[[ 75 -53  46]
 [-31  -3  38]]
=>
[46 -3]

[[  0  -3   0  -9]
 [  3  82  23 -32]]
=>
[-9 23]

[[-43 -67 -28]
 [-14  77   8]]
=>
[-28  77]

[[ 93 -13]
 [ 89   0]
 [ 88  53]]
=>
[-13  89]

[[ -8   6 -70]
 [ 23  63 -54]
 [  4 -44 -61]]
=>
[-70  63   4]

[[  0 -14  -4]
 [ -5  43  78]
 [ -9 -31 -10]
 [ 17  32 -30]
 [ 47  31 -25]]
=>
[-4 43 -9]
---
[[-44  45   2 -11   0]
 [-38  49   5   0  20]
 [ 28  -2 -60  57  -3]
 [-16  10 -55   9 -21]
 [-13 -45  10 -25 -43]
 [ 35 -28 -36  38 -41]
 [-29  49  56 -33 -28]
 [ 31  80 -38  33  -7]]
=>
[[-11   0 -44  45   2]
 [  0  20 -38  49   5]
 [ 57  -3  28  -2 -60]
 [  9 -21 -16  10 -55]
 [-25 -43 -13 -45  10]
 [ 38 -41  35 -28 -36]
 [-33 -28 -29  49  56]
 [ 33  -7  31  80 -38]]

[[-72  35 -12 -71  30  16 -55]
 [ 45 -81  25  32  -2   1  13]
 [ 33 -86  13   3   8  23  26]]
=>
[[ 16 -55 -72  35 -12 -71  30]
 [  1  13  45 -81  25  32  -2]
 [ 23  26  33 -86  13   3   8]]

[[-20  73  68]
 [ -5  64 -10]
 [-42  15  45]
 [ 44 -58   3]
 [-26   5  42]]
=>
[[ 73  68 -20]
 [ 64 -10  -5]
 [ 15  45 -42]
 [-58   3  44]
 [  5  42 -26]]

[[ 15 -81 -54 -18 -60  54 -41  50 -42 -61  32]
 [ -5  97  50  80  55 -42  80 -38  50  47 -20]]
=>
[[-61  32  15 -81 -54 -18 -60  54 -41  50 -42]
 [ 47 -20  -5  97  50  80  55 -42  80 -38  50]]

[[-14   3 -35   0 -19  -4 -47]
 [-19  12  30  14  22 -38  -7]
 [-25 -68   0  10  17   7 -52]
 [ -9   2 -44 -34  69  38 -10]
 [ -1  -4  64   5 -39 -12   3]
 [  1 -32  29  -5  28  14 -26]
 [  9  22  16  -9 -14  12 -63]
 [ -9 -12  39  -4 -56  -9  29]
 [ -1 -37 -92  -1 -35 -48 -26]
 [  0  -7  43 -23   7 -33  50]]
=>
[[ -4 -47 -14   3 -35   0 -19]
 [-38  -7 -19  12  30  14  22]
 [  7 -52 -25 -68   0  10  17]
 [ 38 -10  -9   2 -44 -34  69]
 [-12   3  -1  -4  64   5 -39]
 [ 14 -26   1 -32  29  -5  28]
 [ 12 -63   9  22  16  -9 -14]
 [ -9  29  -9 -12  39  -4 -56]
 [-48 -26  -1 -37 -92  -1 -35]
 [-33  50   0  -7  43 -23   7]]

[[ -6  13  19 -16 -24  41 -12  -8  -3 -14  -5 -12 -41]
 [ 40  -4  26   5 -38  12  77   0  40 -29  52 -76  56]
 [-24 -24  27  53  19 -23  23  24 -14  37   1  24 -18]]
=>
[[-12 -41  -6  13  19 -16 -24  41 -12  -8  -3 -14  -5]
 [-76  56  40  -4  26   5 -38  12  77   0  40 -29  52]
 [ 24 -18 -24 -24  27  53  19 -23  23  24 -14  37   1]]

[[-34   4  86 -89  -7 -71 -89  -5]
 [ 61  61   1  65  70  62  77  25]]
=>
[[-89  -5 -34   4  86 -89  -7 -71]
 [ 77  25  61  61   1  65  70  62]]

[[ 24  21  19  12 -12 -15  17 -24  12 -42  12   9  49  13  16]
 [ 12  -6  72 -22 -21  43  40 -26   1 -28 -30 -19 -19   9  11]
 [ -3 -12   5  -9   2  12   1   4  -9  -9  -1   6  39 -25 -60]
 [-30 -18 -51   0  19  -8 -35  35  -7 -20 -23 -28 -11  14  -1]
 [ -2  20 -46  29  15 -45 -37  14   2  20  43  -1 -34   9  -9]
 [ -3 -19  34 -22   1  39  26  -2  -5  -9  35  18 -35 -11  -6]]
=>
[[ 13  16  24  21  19  12 -12 -15  17 -24  12 -42  12   9  49]
 [  9  11  12  -6  72 -22 -21  43  40 -26   1 -28 -30 -19 -19]
 [-25 -60  -3 -12   5  -9   2  12   1   4  -9  -9  -1   6  39]
 [ 14  -1 -30 -18 -51   0  19  -8 -35  35  -7 -20 -23 -28 -11]
 [  9  -9  -2  20 -46  29  15 -45 -37  14   2  20  43  -1 -34]
 [-11  -6  -3 -19  34 -22   1  39  26  -2  -5  -9  35  18 -35]]
